-14; 54; -49; 57; 58; -13; -14; -14; 4; -12
50; -22; 23; -23; -24; 51; 51; 47; -62; 50
->
-12; 4; -14; -14; -13; 58; 57; -49; 54; -14
50; -62; 47; 51; 51; -24; -23; 23; -22; 50

21; -21; 19; -23; -22; 20; 21; 19; -24; 20; -19
46; -2; 2; -1; -4; 47; 47; 43; -50; 46; -1
1; -19; 29; -21; -20; 1; 1; -1; -38; 1; -28
->
-19; 20; -24; 19; 21; 20; -22; -23; 19; -21; 21
-1; 46; -50; 43; 47; 47; -4; -1; 2; -2; 46
-28; 1; -38; -1; 1; 1; -20; -21; 29; -19; 1

-7; 7; -9; 6; 8; -7; -7; -7; 10; -7; 9
-31; 52; -54; 54; 57; -30; -31; -30; 36; -29; 51
-22; 45; -49; 47; 49; -21; -22; -22; 35; -21; 47
-18; -27; 26; -31; -28; -18; -18; -19; 3; -19; -27
-24; 26; -26; 27; 29; -23; -24; -24; 21; -22; 25
->
9; -7; 10; -7; -7; -7; 8; 6; -9; 7; -7
51; -29; 36; -30; -31; -30; 57; 54; -54; 52; -31
47; -21; 35; -22; -22; -21; 49; 47; -49; 45; -22
-27; -19; 3; -19; -18; -18; -28; -31; 26; -27; -18
25; -22; 21; -24; -24; -23; 29; 27; -26; 26; -24

-1; 1; -1; 2; -1; 2; 2; -2; 1; -3; 0; 0; -2; -2; -2
5; -39; 10; 59; 8; 53; -8; -7; 25; -12; 2; 2; 1; -16; -14
0; 1; -1; 2; 0; 1; 0; -1; 0; -2; 0; 0; 0; -1; -1
->
-2; -2; -2; 0; 0; -3; 1; -2; 2; 2; -1; 2; -1; 1; -1
-14; -16; 1; 2; 2; -12; 25; -7; -8; 53; 8; 59; 10; -39; 5
-1; -1; 0; 0; 0; -2; 0; -1; 0; 1; 0; 2; -1; 1; 0

-65; 48; -65; 24
27; -3; 27; 21
64; -28; 64; 1
49; -20; 49; 9
47; -49; 47; -37
19; -40; 19; -36
->
24; -65; 48; -65
21; 27; -3; 27
1; 64; -28; 64
9; 49; -20; 49
-37; 47; -49; 47
-36; 19; -40; 19

3; 2; -2; 11; -3; 4
51; 0; 0; -37; 11; -3
39; -6; -3; 45; 0; 3
->
4; -3; 11; -2; 2; 3
-3; 11; -37; 0; 0; 51
3; 0; 45; -3; -6; 39

14; 25; 2; 30; 4; 49; 33; 32; -31; -44; -26
-60; -59; 2; -58; 23; -19; -16; 27; 41; -11; 21
58; -31; -9; -17; -42; 34; 26; -21; -9; 4; 23
->
-26; -44; -31; 32; 33; 49; 4; 30; 2; 25; 14
21; -11; 41; 27; -16; -19; 23; -58; 2; -59; -60
23; 4; -9; -21; 26; 34; -42; -17; -9; -31; 58

-15; -38; 9; 55; 43; -14; 3; -11; -20; -36; -27; -8; 5; 11
19; 39; -10; -54; -36; -11; -2; 12; 13; 27; 20; -3; -10; -6
->
11; 5; -8; -27; -36; -20; -11; 3; -14; 43; 55; 9; -38; -15
-6; -10; -3; 20; 27; 13; 12; -2; -11; -36; -54; -10; 39; 19
